In the data rows, 128 means zero.
Here are some rows, each followed by its group. Rows of different groups can look alike.
[ 98 142  79 133 105 129 108  72 104 109 130 162 127 121 105  76 158 171
  92 138 130  65 143 159 117  80 147  67 137 127 123  76  87 112 134  85
 122 163  90 143 110 144  89 106 142 142 109] 1
[162  87 184 109 139  13 122 142 182 110 162 163  99  97  65  55 172 176
 123 111 139  80 190 102 153 168  55 125  92  98 142 141  98 104 110 186
  83 139 127  99 151  79 169 129 107  80  75] 2
[118 217 120 107  80 157 133  82 158 155 145 160 185 201 103  96 175 169
 136 113 177 139 167 135 160 141  71  98 144 143  50  79 129 139 150  57
 128 166 110 209  74 212  89 149 171 218 169] 3
[199 172 202 175 118 154 133 182 165 185 193 154 151 188 136 114 135 170
 178 177 133 160 112 169 151 120 158 154 139 191 136 140 148 145 147  41
 134  93 180 174 186 157 157 132 163 167 197] 4
[152 134 134 163  91 137  99 150 149 175 142 125 103 171 144  96  93 117
 143 143 110 184 119 139  44  83 157 175 125 159 133 138 166 135 125  54
 150 101 168 127 162 114 119  94 149 115 178] 5
[ 88 115  95 105  75 138 113  83 114 157 126 104 178 109  95 122 145 135
 136 108 135 132 113 142  71 159 155 130 180 135 145 115 125 183 104 124
 163 158  51 113 118 120  30 147 125 113  99] 6
[157 165 155  67 111 162 138 139  63  59 123 138 181 175 157 123 160 128
 133 143 148 113 128 172 132 176 154 115 183 126 126 135 100 178 141 117
 160 139 161 171 116 174 105 159 176 166 145] 6
[ 94  96  70 144 138 150 138  78 157 136 133  81 155 115  90 165 121 107
 139 155 103 147  71 117 167 129 150 147 187 124 112 176 136 167 146 110
 169 129 155 128 117 110  89 131 137 120 134] 6
[106 105 124 139 132 116 119 125 130 109 122 121 208 107 126 176 134 145
  98 121 133 142 142 141 130 173 133 128 213 122 133 138  86 217 119 143
 136 120 110 112  71 110 129  74 120 107 135] 6
[  9 112 105  71 138  91 116 130  68 166  70 138  83  83 142 118 104 145
 115 121 105 181 127  69   3  95 101 160  95 118 105  60 178  85 122  91
  72 129  87  66  33  60  68  61 106  63  37] 5
[138 113 105 149 144  93 131  96 158  99  89 149 109 122 118  95 110 134
 135  19 133 111 132 141 143 141 166 137 143  82 172 140 144 135  79 182
 150 172 123  79 184 119 158 191 147 125 125] 2
[158  96 152 141 185 192 152 148 128 130 125 147  92  83 189 176 127 109
 177 171 144 139  36 127 165  97 148 114 133 168 144 168  96 103 138 137
 161 163 124 105 149 118 151 198 105  81 128] 7
[159 130 169 165 159 121 160 153 156 127 162 140 114 136 181 163 124 108
 168 183 137 128 118 131 154 148 118 111 110 173 123 150  84 143 131 177
   0 112 145 125 159 128 147 128 137 135 154] 7
[133  89 156 150 142  17 129 156 121 129 128 169  79  99 170 153 158 153
 120 159 123 108 172 127  68 108  86  72  71 145 115  97 124  56  99 133
 107 154 145 106  78  77  69  85 116  99  89] 7
[156 154  92 171 155 140 155 124 150 120 122 158 102 170 193 141 172 134
 166 152 133 138 114 155 128 125 109 122 138 170 158  97 134 118 136 154
 129 177 186 139 177 160 143 184 151 131 152] 7
[129  82 165 128  72 129 120 131 158 179 129  75 108  96  53 116 126 130
 143 134  75 149 129  31 110 115 123 150  74 133  96 133 167  83 131 123
 108  79  52  65  90  45 107  94 130  78  63] 5
[107 142 123 108 115 119 118  58 124  26 135  57 170 131  62 124  81  90
 100  88 122  97 103 174 128 177 165 103 184 113 161 110  66 179  83 114
 158  60 107 129 120 159  88 107 121 151  65] 6
[161 102 165  28  90 146 117 118 100  97 177 147  94 105 122  95 162 161
 153 121 130  69 157  71  70   8 115  74  99 116  34  89  85  71 126  45
 146 165  88 121  71 116 117 181 105 101  97] 4
[134 116 141 105 145 129 158 125 100 145 126 183 151 109 175 143 196 195
 132 132 151 142 183 119 115 143  91  96 164 141 133 124 128 150 150 151
 129 177 185 122 127  77 121 160  82  62 137] 1
[124 159 135 138 148 141 147 103 104  85 131  80 134 150  98 125 130  94
 108 122 136 118 111 170 164 148  96 133  59 104 116 137 108  79 136 132
 119 131  90 186 106 169 164 149 124 184 123] 3
[206  98 191 165 157 165 141 179 162 153 192 130  47 154 149 139 116 141
 172 177  94 162 122  90 138 115  83 160 121 156 124 146 142 106 160 127
 118 126 154  99 148 103 145 150 145 130 159] 4
[146 104 146 137 145 138 157 129 134 122 144 171 101 107 169 129 185 183
 139 158 160 121 158 146  88 135 196 107  90 111 176 117 117 103 122 136
 156 188 170 129 139 138 135 165 129 129  77] 7
[159 168 161  68  83 102 120 140 100  82 109  96 118 169 153 108  83 122
 119 105 122 129  71 105 124  82 120  81 104 103 131  91 109 108 116  97
  96 131 113 154 121 152  87 123 134 163 121] 3
[169  32 171  93  48 131  99 146  60 113 152  58  39  28 101  59 124  88
 143 116 106 115  70 148  78  92 144 118  83 120 101  81 134  69 104  78
 133 154  87 111 115  97 105 168  63 124  89] 4
[130 155 129 120 118 105 115  98 152 109 139 136 136 161  64  23 150 164
 121 103 140 110 142 147 134 143 170 124  97 115 162 130 127 117 105 155
 124 148 138 147 135 173 167 128 168 156 134] 3
[176  68 164 199 147 134 152 170 183 150 164 138 104 123 166 153 119 110
 175 172 110 174  71 106  99 133 124 172 100 172 132 120 147 112 124 128
 134 141 188 104 163 129 139 142 124 145 177] 7
[210  94 210 119 100 154 165 179 101 141 189 142  99 107 120 108 190 162
 182 139 120  71 161 102 134  95 101 101 126 116 124 138  86 101 106 145
 142 184  89 131 137 134 181 200  95 107 125] 4
[150 176 145 165 140  77 114 105 175  61 145 127 132 173 102 104 106 144
 128 126 141  99 149 148 149 132  85 108 108  91 130 128  66 132  86 185
 101 126 137 162 142 155 174 122 140 167 142] 2
[170 183 171  94 167 177 177 143 172 111 154 185 120 165 121 137 192 194
 140 118 171  82 188 175 182 146 190 115 102  66 167 181 122 130 169 160
 173 186 178 177 168 150 188 197 162 164 141] 1
[132  86 163 145 169 113 155 162 148 128 149 103 105 107 171 131 119 112
 138 156 119 174 161  32 136 133  89 172 129 142 159 160 164 118 137 176
 102  83 125  89 119  78 160 141  93 100 107] 7
[150 126 108 155 130 166 115 126 155 128 117 175 192 173 185 186  84  94
 124 162 109 123  99  90 145 172  93 136 202 162 108 178 122 204 134 121
 141 121 147 127 150 107  37  94 148 121 192] 6
[153 125 161 120  94 119 121 121 149 100 145  80 160  96  81 123 111  98
 149 140 118 116  68 164 115 142 138 125 179 138 134 117 109 174  64 155
 145  91 141 126 144 121 121 134 141 155 134] 6
[169 118 171 137 118 158 128 135 122 152 174 195 124 126 110  96 187 192
 130 129 156  65 194 144 146 142 132  71 118 131 161 157  97 134 160 143
 147 184 188 146 154 118 168 135 159 139 112] 1
[ 60 163  89  70 162 166 159 125 155 165  90 106  88  81  40 159  95  91
 123  91 127 178 111 162 185 151 136 196  42  93 139 176 173  88 184 145
 141  60 161 140 128 150 136 107 123 145 118] 5
[141  95 145 134 152  52 141 152  26 135  97 145 139  97 172 160  69  57
 123 149  93 165  65  32  87 136  84 165 136 126 113  84 154 127 126  97
  45  61 108 127  74 146  93  74 115 119 125] 7
[ 70  68  95 135 102 142 116 145 123 182 102  19 112 143  98 117  82  67
 140 126  98 185  83 107 142 124 152 193 105 119 125 117 196  68 160 142
 116  62  89 132 107 138 151 134 123 129 117] 5
[199 107 206 118 170 182 136 179 183 160 198  59  75  82 148 170 115 123
 178 184 109 145  84 134 155  93 138 150  95 174 101 166 137 100 143  43
 161 164 139 111  97 108 117 175 129 103 115] 4
[170 166 180 166 129 134 130 142 188 192 201 210 177 165  87  55 223 223
 156 165 179  60 224 183 126 128 146  97 174 172 165 130  85 166 148 164
 131 202 187 131 152 126 169 115 136 100 106] 1
[147 162 100 134 102 121 100  82 147  26  98 131 106 173 147 114 132 109
 135  44 124  56 100 134 132 144 138  90  98  61 135 110  99 106 103 148
 147 125 138 169 174 174 145 183 139 149 182] 3
[132 129 145 124 148 147 109 102 131 135 133 100 100  25  93 168 119 122
 111 148 100 108  87 155 125 145 148 118 112 128 161 128  86 108 129 131
 119 124 134 113  91 101 130  86 118 129 100] 4
[149 132 167 167 138 173 151 198 123 217 165 163 134 125 161 146 140 134
 182 171 119 219 100 146 128 147 174 218 138 178 118 138 219 104 189 115
 121  94  86 127  41 148 107  96 132 145  90] 5
[152 123 164 151 108 125 142 150 160 151 165 130 127 104 127 131 129 120
 147 156 125 141 122 117 104 138 122 125 124 139 111  95 133 135 129 114
 122 130  85 132  89 131 144 145 118 138  87] 4
[ 87  70  88  73  64  94 116 110 101 136  84 174  93 107 160 138 141 137
  98 137 122 147 129 146 108  82 103 124  70 132  93  43 147  58 126  53
  98 126 141 113 101 134 122  83  95 134  76] 7
[115 181 119 119 123 111 108 116 130 128 110 131 127 177 134 174  83  86
 103 137 138 158 122 124 175 101 138 134  59 139 137 151 153  93 174  77
 154 103 154 162  74 179 119  72 157 176 140] 3
[187 146 179 133 152 155 141 156 100 130 175 208 116 177 150 159 189 201
 140 153 152 101 186 141 167 134 131 125 114 146 126 143 114  97 178 107
 126 183 194 129 169 113 149 154 168 109 152] 1
[201 155 199  69  47 132 141 183  90 156 183 166 174 135 113 137 164 164
 159 116 119 146 136 127 142 145 106 147 185  72 110 132 144 186 169 129
 117 118 127 151 135 149 161 131  92 143 169] 4
[168 201 161 108  50 113 133 120 125 142 154 182 188 210 140 116 170 193
 145 102 187 139 190 179 176 140  88 140 143 116 124  75 151 148 173  76
 160 190 173 206 153 218 138 161 182 211 204] 3
[157 163 172  69 155 155 126 137  90 140 170 191 119 114  97 164 193 207
 114 115 139  85 183 136 166 107 103  96  74  82  79 176  85  69 174  65
 141 184 136 135   0 118  72  95 136 109   1] 1
[131 183 136 126 154  91 135 104 192  65  96 117 172 157  77 108 102 104
 107  72 167  86 141 178 187 195 141 127 168  82 192 152  66 169 135 211
 155  29  88 185 177 183 204 153 162 182 157] 2
[163 162 169  95 161 150 123 155  86 126 161 132 184 147 156 191 137 149
 116 169 127 136 138 159 177 165 138 151 183  67 134 163 122 188 169 116
 167 103 147 163 142 150  68 125 154 151 163] 6
[134 128 142 157 143 145 111 101 150 111 142 142 110 149 118  92 171 159
 129 143 133  73 158 154 152 132 143 117 107 155 141 147  83 129 112 186
 143 152 127 124 157 141 154 166  79 129 127] 2
[116 120  99 124 120 112  69  68 183  26 109 116 191 143 114 141 136 127
 105  76 122  51 138 142 145 192 134 140 195 127 170 136  85 202  82 189
 154 117 162  97 172  85 180 180 108 111 166] 6
[ 86 165 116 120 126  51 129 130 102  86 103  57 155 155 157 123  94  89
  91 105 141 135 130 152 125 118 122 123 139 104 114  89 159 158 133 102
 122  27 108 164  95 179 140  71 161 173 156] 3
[116 161 139 107 130 159 117 139 116 179 123 163 145 146 106 148 144 143
 120  92 129 188 171 134 136 133 136 194 119  93  91 140 189  95 162  81
 111 143 162 169  74 158 126 102 147 158   4] 5
[102 144 115 142 149 126 120 102 137 128 121 120 129 174  75  94 131 144
 132 116 138 159 158 148 148 170 116 159 101 122 144 157 163 104 127 182
 107 139 128 157 139 170 172 133 112 155 114] 2
[128 118  97 144 159 169 125 123 201 151 131 132  71  83 154 115  85  81
 157 157 123 149 144  90 134 163 132 137 131 182 171 155 132 109  83 179
 133 158 146  10 180 111 166 189 144  30 160] 2
[182 137 171 118 110 108 158 172 130 172 148 149  87 173 144  79 127 166
 135  81 116 188 139  68 112 132 131 188  73  77 102 124 188 102 145 133
  89  91 164 133 184 123 164  76 126 155 199] 5
[164 174 152 145 150 163 153 149 142 131 166 182 122 171 190 160 200 192
 137 140 168 120 183 201  98 135 192  93 120 143 184 139 137 137 160 124
 173 187 190 101 183 159 116 148 169 140 169] 1
[218 126 207 136 132  91 138 201 132  99 194 165 137 159 181 136 126 153
 166 169 115 105 130  68  93 139  84  91 162 122  95  96 106 148  74 127
 134  94 173  91 173 111 147 153 109 106 177] 4
[150 156 130 137 127 162 132 119 102 138 139 160 178 190 118 153  96 136
 120  87 147 110 100 160 147 155 138 156 164 136 144 152 138 183 156  85
 150  81 149 181 166 167 117 125 160 174 184] 6
[ 89  95  95  94  55  54 116 136  29 167  74 126 113  61  99  59 121 137
  97  20  89 190 134  35   0 107 139 178 128  90  62  80 185 115 147  89
  86 136 113  68 112  87 109  58 111  29 108] 5
[ 99 131  68 167  98 130 166 185  26 215  88 116 115 156  75 152  93 105
 158  98 125 223 120 117 111  95 171 225  87 115  68 124 218  54 184  62
 125  92  52 138  84 148  92 113 159 150  90] 5
[150  80 141 139 168 190 173 148 103  98 147 131 104  97 198 161 166 105
 170 162 127 144 132  34  61  93 140 104 161 186 100  61 116 112  65 127
 160 197  53 111 140 123  88 186 121 114  64] 7
[143 168 165  71 113 151 153 112 100  63 136  92 129 173  68 143 107  95
 100 126 131  84 125 124 168  84  37  75 100  92   0 147 109  76 160  43
 101 122 127 163  68 173  85  85 123 169 142] 3
[117  78 127 137  67  90 114 152  87 141 101 134  44 108 116  77  48  99
 118  79  83 173 111  34   6 113 136 175  70  92  86  90 191  68 120  74
  73 112 132  47 137  26  93  38 113  62 159] 5
[109  31 100 117 127 141  95 110 160 146 120 131  62 121 163 133  83  78
 118 141 105 131 101 105  75  67 117 121 106 177 122  72 143  72  73 118
  64 138 109  62 129  81  73 140 133  90 102] 7
[147 147 164 105  67 110 136 113 124  83 138 108 186 157  80 106 117  94
  90  69 145  91  86 157 127 167 142  75 192 115 148 112  67 195 101 133
 145  27 112 170 137 163 135  73 113 163 159] 6
[119 127  87  93 126 144 118 126 115 109  61  79 221 170 155 183 125 102
 101 109 118 144  87 118 146 192  96 143 220  84 107 136 151 230 169 141
 153 139 113 154 106 151  68 135 125 155 157] 6
[156  96 160 143 142 103 117 153 101 120 142 131  73 137 161 127  94 146
 131 147 118 112 123 124  52  96 111 102  97 162 123  70 116 106  81 116
 112 112 169  44 149  99 118 118 159  90 159] 7
[187 137 191 142 211 178 182 178 144 120 185  93 124  96 174 176 102 144
 167 181 120 126 131  90 197 155  36 142 141 140 140 200  81 128 169 173
 152  80 160 140 124  71 184 105  83 117 128] 4
[139  88 112 153  85  92 108 117  88 136  69 145  62 148 125  75  83 139
 128  96  87 165 114  88 113  93 149 174  89  95  92 114 170  82 148 127
 153 148 163  47 173  90 126 164 107  78 187] 5
[ 75 165  69 134 153 195 114  51 141 151 144 186 168 167 112 168 188 188
 119 181 153  89 174 167 179 125 159 126 153 157 153 158  87 160 179 105
 174 162 155 147 121 124 106  96 124 135 118] 1
[ 38 126  54 128 147 129  94 112 145 129 119 147 112  27 146 145 112 137
 114 140 110 133 151 142 130 151 138 106 107 146 148 135 116 111 112 140
 158 135  87 126 126  97 126 102 118  89  89] 7
[180 105 180 167 158 114 126 186 160 154 174 187 126 167 194 133 189 191
 157 179 148 161 204 126  52  43  73 143 118 180  93  73 143 112 123 108
 100 180 197 124 162  24  31  72 114  82 175] 1
[136 183  87 119 116 148  95  92 124  87  52 142 143 188 143 115 135 149
  79  71 144 110 158 139 159 119 140 101 133  84 103 126 108 132 140  72
 163 157 165 181 155 187  91 109 166 161 154] 3
[127 159 125 118 134 173 135 102  87 156 102  77 157 156  95 150  68  97
  99 102 120 133  38 187 180 138 151 126 138 115 136 163 117 155 166 106
 154  31 124 181 106 183 105  96 165 173 154] 3
[168 148 164 150 151 111 138 179 147 160 161 172  96 162 198 149 170 160
 160 177 161 163 149 195  93 101 193  95 100 162 177  92 155  87 132 115
 175 166 174 125 157 153 119 164 174 146  99] 7
[161 166 175  67  55 129 127 121 112  65 152 167 149 162 117  55 190 179
 124  98 169 119 191 172 117  95 134  68  86  71 118  61 140 110 111  44
 137 153 170 171  67 177 137 111 115 186  98] 3
[170 111 187  91  89 102 100 140  65  85 168 150 116 107  66  21 147 160
 128 102 118  74 131  92 103 103  86  50 116  72 102 105  65  87  68 103
  78 136 112  63  95  93 146 102  44 108 127] 4
[204 153 201 166 150 129 135 188 148 131 184 192 121 150 179 136 174 157
 171 149 142 131 169 161 128 130 113 132 124 127 139 130 144 122 138 152
  93 138 148 135 151 143 135 132 119 138 174] 4
[ 89 158  90 109 174 149 103 147 124 148 111 105 113 139 163 132  69 126
 106 130 138 158 110 144 163  81 168 145 102 147 149 128 162 116 167  87
 136  78  90 134 114 162  92  58 118 174  91] 7
[187 139 179 169 154 193 134 163 103 142 165 148 183 155 148 142 132 137
 152 150 114 135 104 116 146 159  83 147 188 144  82 159 142 185 155 130
 138  95 175 144 188 119 115 113 149 140 194] 6
[ 78   0  70 126 155 130 151 127 156 140  94 102 103  97 172 116  82  69
 126 138 106 115 129  68 124 118  84 106 123 167 160 127 122 119  26 170
  29  60 112  79 139  95 145 108 105  80 136] 7
[141 166 141 137 175 109 184 152 132 121 127 177 128 135 180 157 160 159
 148 152 171 154 148 190 157 146 172 129  72 153 190 161 116 133 153 173
 158 185 140 128 165 171 160 168 170 166 124] 7
[131 120 150  90  47 124  86 110 100 146 139 128 159 100  32  79 158 158
  98  91 145 132 170 164  42 140 165 132 174 119 152 112 118 172 124 113
 155 145 135 117 110 124  71   0 125 125  86] 6
[162 144 176 174 178 175 156 116 204 148 172  80 146 146  59 169 110 121
 150 160 100 110 141 113 175 175 104 140 152 161 159 174  82 161 127 192
 121 119 109 141 147 114 168 146 147 136 120] 2
[ 92 139 104 120  96 119 149 145 123 163  82 109 128 149  90 125 112 108
 132  82 148 189  69 191 137 138 218 186 118 125 177 118 176 141 162 102
 155 131  87 166 133 171 107  94 168 170 116] 5
[150 177 134 127 102 116 152 127  65 108 113 156 180 180 118  95 129 107
  94  88 137 140 137 125 147 144 114 141 178  93 109 115 125 180 134 154
 103  93 150 174 156 164 126 102 141 168 171] 6
[147  98 147  36  73 132 113 108  87 112 119  96 167 119 125 123  84  97
 119  86 129  50 109 144  89 150 177  82 185  89 130  92  97 190  53 142
 148 171 107 131 106 142 115 195 118 133 136] 6
[107 132  68 157 162 195 136 100 153 169 144 177 117  82 149 173 184 173
 154 147 148 123 190 101 176 148 137 140 145 161 152 192 118 128 164 164
 164 180 186 137 152 126 151 186  65 131  63] 1
Which 4 groups are nearest to each row below, nearest first, going by the average distance to the group's rows?
[121 122  80 151 146 111 116 100 132 146 125 162  98 108 140 129 164 151
 114 135 103 130 167 119 125 146 114 123  95 129 145 143 141  96 114 161
 123 129 169 119 158 120 150 156 137  94 107]: 2 7 1 4
[130  30 130 138 157  48 115 143 176 112 100  78  74  96 139 109  46 112
 123 128 117 177 138  31 129 146  93 159  77 126 132 153 162 108  93 186
  63 117 110  48 140  45 166 103  92  78  98]: 7 2 5 4
Group 5 spreads out most along one direction. Which 3 other groups' directions of most spread are closest to that one, closest first?
7 4 1
Which 4 groups are nearest to each row below, nearest first, going by the distance to the group's nearest row?
[128 168 132  89  96  53 139  87 137 110 105 130 156 151 108  96 114 127
  89  89 145  87 120 164 140 142 120  93 145  99 123  83  84 143 106 136
  91  96  86 170 126 173 126  38 125 179 141]: 6 3 2 1
[167 158 185 160 186 202 166 179 113 168 148 132 121  62 178 199 133 125
 159 186 141 182 104 126 184 144 140 182 142 143 114 176 169 128 202 108
 143 135  88 162  63 154 135 169 147 149 131]: 5 4 7 6
[ 64 147  87 120 140 151 105  85 116 152 121 206 175 149  90 122 210 195
  98 124 152  96 186 152 143 151 137 136 157 115 162 138 126 168 153 170
 151 170 154 167 143 130 161  85 108 136 108]: 1 2 3 6
Which 3 groups are nearest to each row below, nearest first, going by the distance to the group's nearest row?
[147 214 161 110 120 140 161 122 155 126 143  93 169 204  62  89 135 129
 125 101 187 138 137 214 194 149 167 137  72 121 171 141 136 128 159 183
 129  78 125 218 160 225 194 124 179 215 159]: 3 2 6
[ 84  90  69 155 162 115 144 118 166 106  75 142  38  58 178 138 176 167
 123 148 136 110 169 117 141 150 110 127  63 145 165 141 126  37  69 195
  92 157 139  78 135 107 186 184  95 102  37]: 7 2 1
[127 177 123  36  97 111  98  45  66  26  92  18 134 177  74 132   8  80
  60  71 126  69 104 150 142  95 118  37  42  45  96 103  87  76 135  46
  74  94  49 192  90 194  93  94 154 168 123]: 3 6 1
[177  80 169 140 139 191 150 147 152 127 159  51 119 122 154 173 150 106
 164 161 124 122 116 142 151 133 163 113 159 159 155 168 125 151 131 136
 158 168  89 107 139 131 158 200 157 106 133]: 7 4 2
[145 115 119 166 105 120 135 121 138  98 113 134 108 123 148 130 170 178
 124 110 130 127 152  70  86 143 106 149  87 114 111 119 144 119 124 155
 120 171 179  90 160  62 143 166 120  62 149]: 1 5 7
[173 206 171  90 136 165 152 140 139 160 173 115 158 182 143 149 138 140
 159 170 185 130 128 208 162 167 185 138 138 151 197 110 130 148 105 150
 154 151 138 189 176 204 136 183 166 203 161]: 7 6 1
[124  97 118 183 135 109 116 104 178 152 132 117 104 127 150  77 132 104
 154 128 125 116 122 129 130 131  99 143  59 155 131 135 129 102 120 173
  92 159  90 141 159 143 190 175 103 142 142]: 2 4 3
[ 95 229  96 146 139 137 151 104 163 170 152  77 188 202 102 174 121  80
 113 154 176 140  87 193 196 132  95 153 167 175  47 156 136 146 165  99
 103  29 111 214  85 228 120 123 159 228 171]: 3 6 7
Group 1 spreads out most along one direction. Which 3 other groups' directions of most spread are closest to that one, closest first?
5 2 7
Which 3 other groups have their centres nearest to the centre of group 6, nearest first?
3 2 4
Which 3 groups are nearest to each row below, nearest first, going by the average distance to the group's rows?
[121  87  54 117 127 110 137 157 140 205  68 105 100 142 155 145 103  70
 147  86 114 211  66  33  90 148 153 203 131 111 122 127 205 102 141 142
 123  91 138  81 145 101 120 133  70  97 147]: 5 7 6
[166 113 159 128 146 116 157 168  86 107 129 135  40 142 190 161 133 154
 148 147 112 174  89  91   6  66 100 142  90 153 120  88 154  78 113 101
  77 104 151  66 165  86 118  94 127  89 156]: 7 4 5
[100  90  70 139 144 136 143 142 128 192 100 107 127 124 140 155  80  88
 147 148  79 194 113  93 126 157 118 184 154 152 117 152 182 145 162 136
 109 129  52  46 131  91  89 149 119  61 115]: 5 7 6
Which 4 groups are nearest to each row below, nearest first, going by the distance to the centre of the group?
[101 107 122 181 154 194 171 177 174 229 143 148 122 132 154 192 157 153
 171 198 118 213 120 116 167 113 187 222 128 194  79 181 225 125 204  76
 145 124 177 116 100 108 117  86 175  91 103]: 5 7 1 4
[148 136 154 119  63 147 114 127 157 130 161  79 163 159 114 139 130  67
 153 133 136 107  85 147 114 143 138  89 174 148 121 112 124 156 138  98
 172 165  85 156 106 159 121 176 145 166 107]: 6 3 4 7
Which 3 groups are nearest to each row below, nearest first, going by the distance to the centre of the group?
[103  49 102  88 156 135 123 114 143 117 144  92 154  66 152 152  69   4
 130 167  91 145  90 118  71 159  93 105 168 153 156 114 108 158  71 152
  98  92  91  65 106  68 146  96  69 101  80]: 7 6 4
[208 160 207 127 140 171 138 178 121 110 190 127  77 141 148 161 148 134
 156 155 144 119  67 177 159 137 201 132  59 122 183 175 151 134 166  81
 191 120 165  79 172 141 158 140 154 155 152]: 4 7 1
[ 46  79  28 106 157  76 133 117  66  61  58 114 188 100 168 179  83  72
  93 127  80 119  70  69 123 150  35  91 190 130 105 135 108 198  94 124
 121  94 111 105   0  71  68  75 105  91 113]: 6 7 5
Group 4 spreads out most along one direction. Which 3 other groups' directions of most spread are closest to that one, closest first?
6 5 7
Which 3 other groups have their centres nearest to the centre of group 5, nearest first?
7 4 3
Which 3 other groups have their centres nearest to the centre of group 4, nearest first?
7 1 2
